In the rows, 128 means zero.
Where one turn sends some rows of the set: a few examples, then the rows asked:
J_937: [156 147 106 109 142 143 110 123 117 116 133 111  99 115 140 124]
J_621: [131 124 140 106 149 113 110 149 147 122 167 131 119 167 136 123]
J_491: [108  99 142 157 113 121 154 102 111 150  79 137 152 132 114 134]
J_180: [132  99 161 156 135 138  95 136 109 135  78 136  99 128 146 138]
J_308: [116 131 161 133 140 121 175 137 159 146 153 129 151 146 118 116]
J_851: [104 109 169 172 128 122 156 122 135 155  95 148 147 121 120 131]
J_78: [109 109 145 171 120 120 166 105 112 139  99 158 156 112 116 130]
J_905: [111 121 168 135 135 115 149 138 171 143 138 144 149 166 128 138]
J_830: [109 101 149 145 112 121 160 112 125 143  75 154 137 129 122 116]
J_148: [134 107 136 102 147 113  82 125 127 105 133  94 109 140 146 144]
J_779: [110 115 118 137 127 122 115 109  91 126  77 133 125  94 132 134]
J_991: [136 154 116 127 133 135 144 122 144 114 175 116 136 148 129 112]
J_218: [114 113 146 153 134 130 113 126  94 139  75 132 116  94 138 131]
J_388: [136 101 174 151 135 125 146 115 176 127 141 133 146 150 116 136]
J_366: [131 126 148 149 137 135 183 114 148 136 149 132 161 145 113 114]
J_400: [120  89 172 179 121 123 123 111 142 118 100 152 139 120 125 143]
J_879: [123 119 126 129 124 133 120 115 107 132  63 133 101 107 143 123]
J_100: [126 147 131 115 128 126 149 134 143 113 164 112 115 165 140  99]
J_127: [111 133 142 154 110 115 171 112 139 137 145 132 166 153 109 121]
J_964: [149 111 155 103 151 122 121 130 163 114 156 103 128 157 131 136]
J_250: [137 114 118 126 129 129 119 105  96 147  74 115 108 105 133 138]
J_799: [127 146 138  98 154 118 127 145 135 124 167 102 121 146 135 117]
J_52: [129 133 128 113 151 123  93 142  97 128 119 105  97 112 147 119]
J_8: [142 106 137 121 149 125  81 145 112 122 131 124  90 138 149 125]
J_642: [121  91 142 149 126 113  82 115 110 114  92 125 111 113 139 145]
J_356: [111 106 176 170 129 130 138 123 147 152  84 144 135 143 131 144]
J_114: [105 123 147 137 113 120 178 126 146 131 138 136 147 166 116 106]
J_169: [139 148 126 101 152 139 150 119 130 118 163  94 133 145 132 120]
J_832: [136 147 114 109 137 141 106 129 118 109 117 112  88 127 152 108]
J_466: [132 144 111 102 144 129 104 118 100 119 118 100 114 115 145 133]

J_127 -> J_491
J_905 -> J_356
J_100 -> J_114
Now find these:
J_642 -> J_148
J_851 -> J_218
J_466 -> J_169

Where one turn sends some rows of the set: a few examples, then the rows asked:
J_433: [129 147 119  99 118 135 157 133 158 133 141 119 120]
J_492: [121  90 167 132 144 145 107 100 139 124 129 149 137]
J_427: [135 130 143  94 164 123 132 110 103 129 148 112 178]
J_96: [112  87 108 110 170 148  88 126 150 148 137 133 126]
J_506: [115 155 150 140 146 143 135  97 135 103 131 147 159]
J_565: [123 150 117 116 175 156  78 102 117 127 121 146 145]
J_541: [120  87 134 108 171 161 105 125 101 138 101 118 139]
J_748: [140 132 139 106 179 115 137 152 129  98 142 131 142]
J_5: [131 131 101 155 158 124  99 107 140 155 121  83 122]
J_89: [154 115 111 135 132 176 114 142 124 143  93 116 135]
J_613: [119 100 164 155 133 143 106  94 136 124 134 109 145]
J_990: [123 108 133 100 149 150 112  99  89 152 131 106 159]
J_391: [113  90 127  98 159 132  97 159 119 100 126 136 133]
J_765: [120 129 134 165 138 125 140 105 152 144  99 130 145]
J_396: [116 134 109 126 150 144 140 110 180 155 108 141 134]
J_666: [142 132 112 113 158 129  97 171 142 139 157 137 147]
J_478: [130 120 134 140 124 164 133 130 168 136  91 115 136]
J_68: [105 144 171  89 158 142 131 127 150 147 131 107 139]
J_386: [135 155 103 116 155 173 107 107 159 127 113 139 124]
J_134: [119 114 102  69 153 139  97 132 131 117 122 104 105]
J_644: [116 134 137 123 167  81 112 146 137 113 134 100 126]
J_607: [120 115 114 153 135 130 112  72 116 131 119 138 141]
J_685: [154 132 157 106 161 109 112 138 149 121 138 158 126]
J_837: [104 134 129 135 170  99 111 127 169 141 111 127 113]
J_604: [126 153 107 137  97 110 129 133 135 124 136 122 156]
J_262: [144 123  99 118 144 135  92 132 108 146 151 145 175]
J_884: [121 157 131 118  94 116 125 137 133 134 127  92 141]
J_886: [ 99 116 136 118 110 115  81 149 136 116 101 105 146]
J_887: [115  93 129  77 151 132  86 130 139 123 111  89 128]
J_798: [169 139 105  96 119 112 126 148 117 134 117 123 127]
J_224: [175 150 139 114 142 132 124 106 163 143 119 150 136]
J_429: [147 109 145 125 141 130  99 151 120 115  93 110 182]
J_623: [131 141 125 147 151  92  85 117 165 125 115 126 132]
J_523: [140 144 131  86 154 132 115 109 122 143 172 102 152]
J_231: [122 112 126 113 138 119  95  75 144 120 125  78 140]
J_638: [138 121 141 115 128 186  89 144 134 133 100 133 146]
J_377: [126 121 171 117 105 153 124 129 144 131 145  96 131]
J_864: [142 112 112 126 148 143 106 120  80 156 112 137 139]
J_181: [125 142 114  95 154 105 148 151 128 130 136  93 138]

J_89 -> J_427
J_386 -> J_262
J_644 -> J_478
Now find these:
J_607 -> J_391
J_541 -> J_181
J_666 -> J_224
J_523 -> J_623
J_604 -> J_492
J_506 -> J_96
J_613 -> J_887
J_231 -> J_886
J_864 -> J_748
J_5 -> J_429

Where one turn sends some rows of the set: a few examples, then the rows asked:
J_625: [132  83 125 151 100 136 162 121 125 157 155  81 151 114 112 165 135 128
 114 137 144  90 118 197 111 140 124 158 129 121]
J_235: [142 140 130 160 118 176 143 105 149 109 149  77 113 156 150 122  93 119
 122 180 118 135 121 167 128 137 119 112 151 103]
J_205: [125 104 130 177 130 159 196  99 135 117 118 108 120 129 160 143  74  88
 133 155 114 155 151 148 107 116 130 158 160 128]
J_283: [122 106 138 186 125 127 114 138 123 129 146  98 146 142 148 111 108 161
 120 125  89 122 128 172 142 110 115 154 126 148]
J_363: [126 137 205 147 149 128 153 122 121 130 131  99 136 115 110 106 142 118
 107 126 160 119 152 196  82 155 138 157 134 118]
J_918: [143  85 186 149 120 142 123 141 146 138 121 102 127 121 143 121 149 137
 163 145 177 121 133 197 101 106 144 143 147 124]
J_319: [107  93 147 180 135 155 141 121 111 153 152 119 124 155 136 124 119  86
 120 136 113 106 132 169 161 123 173 140 164 139]
J_630: [140  85 167 160 111 146 179 136 102  92 125  81 145 158 124 142 139 108
 162 150 139  87 119 173 110 125 166 140 143 116]
J_473: [179 140 146 145 117 140 132 154 141 124 164 123 119 135 155 146 105 110
  89 164  92 134 144 139 133 124 132 171 182 127]
J_667: [146 101 171 131 128 135 169 128 117 119 152  72 137 150 101 134 107 114
 143 134 127  51 151 181 106 141 138 154 133 124]
J_915: [119 139 140 132 142 149 140 124 102 132 124 103 119 133 120 159 111 148
 109 125 104 106 142 144  97  96 160 141 173 172]
J_232: [150 108 179 145 135 125 165 154 102 143  93  95 161 118 136 130 116 111
 131 130 153 169 104 161  83 132 121 162 170 115]
J_149: [149 114 180 181 109 141 128  79 137 109 112  93 130 124 114 135  75 141
 152 137 110 128 165 135 104 115 135 146 153 143]
J_144: [116 133 145 128 110 141 149 126 109  96 117 113  87 135 132 143 114 150
 130 127 109 121 137 140 102  93 143 132 184 146]
J_335: [127 118 167 177 102 135 153  97 143 142 143  91 139 119 103 118  90  99
  79 163  79 157 132 148 126 134 118 153 165 114]
J_840: [131 116 161 100 124 146 160 149 150 148 127 109 155 140 164 117 150 107
 124 173 121 146 150 195 101 144 127 182 130 119]
J_36: [137 112 186 112 157 104 144 122 130 163 121 108 141 115 119 118 121 108
 165 143 120 126 141 153  90  93  99 164 134  99]
J_896: [156 134 155 158 130 153 125  80 123 142 158  78 136 135 131 165  88 110
 116 173 129 132 132 157 146 147 150 116 165 118]
J_511: [137 101 157 153  86 133 191 155 107 108 152  83 156 122 120 144 113  98
 133 112 117 142 149 162  93 133 114 187 138 106]
J_173: [178 160 155 172 123 129 116 125  97 130 144 111 150 149 117 124  74 121
 115 146  97 125 116 153 108 135 155 135 165 133]
J_556: [119 131 195 144 159 134 150 125 122 141 129  99 130 116 106 105 145 114
 117 114 157 114 146 173  92 166 143 154 134 113]
J_446: [164 131 136 172 104 150 116 119 115  95 159  99 116 136 172 142 109 152
 124 141 141 152 147 156 119 118 110 155 159 129]
J_849: [132 115 159 102 121 137 161 146 128 155 129 110 150 142 170 107 144 113
 120 177 127 145 134 196  95 158 135 185 134 113]
J_847: [139 143 142 177 148 141 116  83 109 121 172  92 129 120 150 159 119 136
 113 144 123 136 164 143 112 115 131 158 129 124]
J_996: [143 125 130 178 125 145 125 126 152 124 140 118 127 112 150 150 122  99
  99 144  86 126 134 108 134 115 148 149 146 104]
J_928: [118 109 150 158 118 148 153 136 122 132 159 124  97 164 136  95 102  94
 114 129 110 108 141 180 161 139 141 146 171 134]
J_441: [140 111 145 158  78 133 153  99 113 163 174 102 136 124 141 110 103 153
 130 133 107 141 120 165  92 148 123 139 178 152]
J_767: [140 107 138 145 111 161 177 138 116 134 110  89 145 145  91 148 138  92
 121 169 108  96 118 155  70  94 143 172 147 113]
J_271: [153 109 177 147 130 125 158 156 103 135  84 107 171 128 137 125 128 109
 133 127 139 161  99 167  83 124 110 162 161 122]
J_537: [117 103 148 134  88 119 190 122 109 117 168  95 123 125 122 151 155 118
 127 171 138 116 125 200 113 135 128 165 138  98]
J_926: [131 101 212  87 123 124 139 123 111 134 106  91 124 136 130 139 112  93
 113 161 149 128 148 159 100 122 162 158 170 101]
J_470: [143  92 184 139 130 145 129 157 142 146 122 104 121 134 145 111 156 132
 168 150 175 118 126 187 109 120 149 147 161 124]
J_680: [118  91 160 120 128 170 137 144 148 139  79  78 134 143 147 110 111 111
 103 134 139 108 123 166  74 115 138 147 135 107]
J_823: [125  79 167 124 102 118 134 109 144 170 110 111 152 104 154 137 128 108
 139 119 135 131 130 158 119 162 141 158 131  97]
J_199: [152 100 136 155 137 151 175 101 134 152 138 103 125 128 149 159  54  95
 129 156 123 139 165 156 114 118 130 171 181 149]
J_687: [140 119 151 164 128 151 148 113 130  95  99 111 125 142 135 166 128 134
  94 175 118 130 125 167 161 147 144 145 172 151]
J_947: [139  81 149 145 108 136 163 151 119 149 163  76 168 125 128 164 122 101
 160 146 114 120 153 164  99  87 138 194 135 119]
J_965: [140  91 219  90 121 124 146 125 118 131 110  91 135 136 138 136 113  91
 117 173 144 127 134 170 111 117 156 146 175 101]
J_496: [124 119 183 166 120  93 130 121  87 112 164 111 137 137 135 126 119 143
 123 151  91 147 141 168 160 121 137 159 152 139]
J_992: [128 122 144 142 143 146 134  97 166 121 120 106 100 132 121 148 114 139
 112 170 103  92 154 159 155 127 117 146 147 140]
J_358: [163  96 164 121  79 130 168 132 121 128 117 100 122 128  81 157 108  97
 132 140 126  90 130 146  90 112 126 167 175 104]
J_324: [155 144 145 174 114 130 117 116 126 118 141 115 122 147 134 110  95 121
 158 162  85 119 120 136 110  93 153 122 141 102]
J_601: [132 109 172 116 162 113 155 132 143 167 125  90 134 111 131 115 115 112
 165 145 128 134 142 151  82  96 104 168 137  98]
J_367: [128  84 176 122  99 130 137 118 150 156 106 112 163  98 145 152 134 102
 132 114 136 137 142 163 126 163 138 156 135 106]
J_509: [157 135 168 176 127 159 147 107 125 103 116  90 144 156 129 120  93 141
 136 187 103 144 160 162  84 107 141 160 157 163]
J_816: [122  91 173 121 137 164 143 132 154 141  84  74 148 137 141 108 110 103
  95 132 130 101 124 167  80 119 127 132 130 101]
J_802: [145  90 152 173  94 147 133 123 160 158 144  93 141 136 131 124 101 116
 111 196  90 156 123 162 133  91 124 153 175 130]
J_935: [111 118 143 167  98 133 161  82 111 160 176 104 137 125 145 112 134 141
 145 162  94 148 124 154  87 124 147 135 160 136]

J_232 -> J_926
J_205 -> J_144
J_840 -> J_271
Now find these:
J_992 -> J_283
J_324 -> J_235
J_358 -> J_667

Where one turn sends some rows of the set: a few examples, then the rows asked:
J_606: [111 129 130 186 107 140  97 144 120 153 113 128 106 122]
J_41: [165 122 169 165 114 146  80 117 118 114 163 129 114  91]
J_57: [172 157 173 146 158 164  96 124 102 133 130 165 144 105]
J_147: [160 121 106 179 176 125 113 168 128 107 138 119 124 102]
J_716: [159 119 109 178 176 120 115 170 124 104 141 120 114 107]
J_676: [125 151 118 176 144 132 112 133 110  81 128 108 160 136]
J_382: [131 169 137 133 154 136 113 121  91 142 161 129 140 146]
J_229: [137 126 102 175 153 153 130 169 140 135 124 138 105 133]
J_877: [167 152 165 156 162 161 103 126  94 141 138 179 148 124]
J_162: [129 159 126 170 160 130 120 140  98  82 124 129 155 149]
J_194: [124 155 126 175 152 121 120 139  96  75 132 125 141 153]
J_838: [160 125 149 171 108 152  80 110 116 120 170 128 130  96]
J_423: [150 121 146 153 118 135 116 128 139 105  96 138 150  87]
J_528: [136 125 102 177 149 151 128 169 140 130 127 137 100 136]
J_754: [127 158 133 137 134 128 106 115  97 132 177 112 128 138]
J_393: [114 135 133 182 117 149  99 150 121 164 103 135 123 119]
J_510: [162 139 173 153 128 127  91 119  97 102 164 153  86 118]
J_359: [126 163 137 134 146 128 113 120  89 135 170 123 126 148]
J_527: [159 143 169 157 149 136 106 126  83 120 159 179 105 141]
J_273: [123 151 119 176 141 122 112 136 103  73 135 112 144 143]
J_392: [156 128 158 169 117 129  91 115  96 108 178 150  94 124]
J_236: [144 116 156 155 119 106 129 134 118  87 111 156 104 116]
J_442: [128 161 130 136 134 138 103 115 102 139 169 108 143 133]
J_774: [161 120 113 175 182 118 119 171 120 107 139 125 113 114]
J_775: [166 137 187 154 156 141 106 130  92 123 144 175 106 127]
J_941: [109 127 136 184 115 132 104 151 109 150 113 139  92 134]
J_641: [146 111 148 158 105 118 115 125 132  90 112 133 120  95]
J_672: [137 124 101 180 146 149 127 166 143 129 129 133 100 132]
J_48: [167 152 179 146 158 141 104 125  90 119 141 177 106 127]
J_274: [163 126 180 163 128 130  95 123 101 109 163 152  88 118]
J_612: [114 139 137 180 130 147 106 154 112 166  99 148 117 129]
J_315: [173 145 182 153 159 164  99 128 104 138 132 165 143 110]
J_370: [167 142 151 161 135 171  86 117 114 141 145 146 164  94]
J_704: [163 133 160 158 112 142  79 110 115 105 162 130 113  91]
J_854: [153 130 156 147 140 135 128 137 124 113  85 161 150 105]
J_829: [112 138 141 180 127 138 108 156 106 158 105 150  99 140]
J_519: [129 158 120 171 154 136 116 136 106  86 122 118 167 140]
J_340: [149 125 162 147 143 117 134 139 112 100  93 172 120 121]
J_705: [137 123  98 177 146 153 126 167 145 132 126 130 104 131]
J_692: [130 169 131 133 147 143 107 117  99 146 160 117 152 136]
J_562: [169 146 161 152 132 165  81 114 121 127 142 138 148  85]
J_784: [162 124 113 174 186 124 120 173 121 110 133 130 123 111]
J_909: [162 123 109 177 185 128 116 170 127 111 133 124 128 105]
J_595: [169 134 170 160 132 169  88 120 121 133 142 138 148  87]
J_98: [137 127  99 179 153 155 127 169 145 135 123 135 107 131]

J_236 -> J_854
J_704 -> J_48
Now find these:
J_527 -> J_370
J_941 -> J_612
J_754 -> J_382
J_519 -> J_273
J_274 -> J_315
J_147 -> J_774

Where one turn sends some rows of the set: a few examples, then the rows asked:
J_807: [116 119 107 103 101 102 137 127 122 144 139 115 178]
J_389: [118 156 140 135 129 143 131  96 108 155 117 165  96]
J_993: [134 138 112 159 116  91  78 118 108 119 148 153 143]
J_778: [135 139 109 152 123 102  87 118 103 114 158 157 145]
J_617: [159 109 107 112 120 130 133 135 138 122 148  98 144]
J_619: [138 130 101 150 134 100  91 112 102 111 157 152 147]
J_540: [115 130 114 111  92  98 123 136 126 145 128 120 169]
J_207: [142 131 136 116  99 124 118 161 136 126 146 108 130]
J_399: [136 155 118  95  95 121  99 107 174 137 145 145 111]
J_151: [140 141 119 149 144 152 142  83 118 160 116 152  98]
J_966: [139 152 128 151 128 144 130  89 121 167 105 152 102]
J_282: [143 127  99 157 127  95  93 103 110 119 147 146 151]
J_244: [148 128 126 126  94 115 109 152 154 137 130  98 137]
J_77: [140 133 106 163 119  95  84 108 117 125 138 152 151]
J_732: [161 116 109 124 108 121 121 133 156 132 126  92 145]
J_508: [142 124 122 103 118 132 128 155 130 113 158 107 135]
J_924: [148 149 103  89 111 130 113  90 171 134 151 142 117]
J_86: [144 148 107  94 102 120 106  95 180 133 141 140 112]
J_158: [131 158 115  83 103 131 102 107 165 126 157 148 106]
J_681: [133 159 135 152 123 141 124 103 118 164 110 156  92]
J_73: [142 151 106  77 112 133 116 101 162 119 161 147 111]
J_897: [125 146 123 132 142 146 142  77 112 161 118 155 105]
J_567: [128 150 131 140 135 137 136  80 121 165 106 154 108]
J_314: [113 125 112 103 100 106 136 138 117 135 140 122 172]
J_635: [107 130 121 103  90 103 127 147 118 140 139 121 169]
J_195: [133 147 123 142 142 154 135  92 105 156 131 152  92]
J_986: [120 158 141 143 129 135 126  89 121 164 105 160 101]
J_476: [116 123 106 108  98 100 134 129 126 146 129 116 173]
J_4: [125 156 136 143 132 154 129 104 108 156 129 161  87]
J_750: [114 153 135 128 141 152 141  88 102 154 127 162 100]

J_399 -> J_86
J_389 -> J_986
Now find these:
J_807 -> J_314
J_732 -> J_617

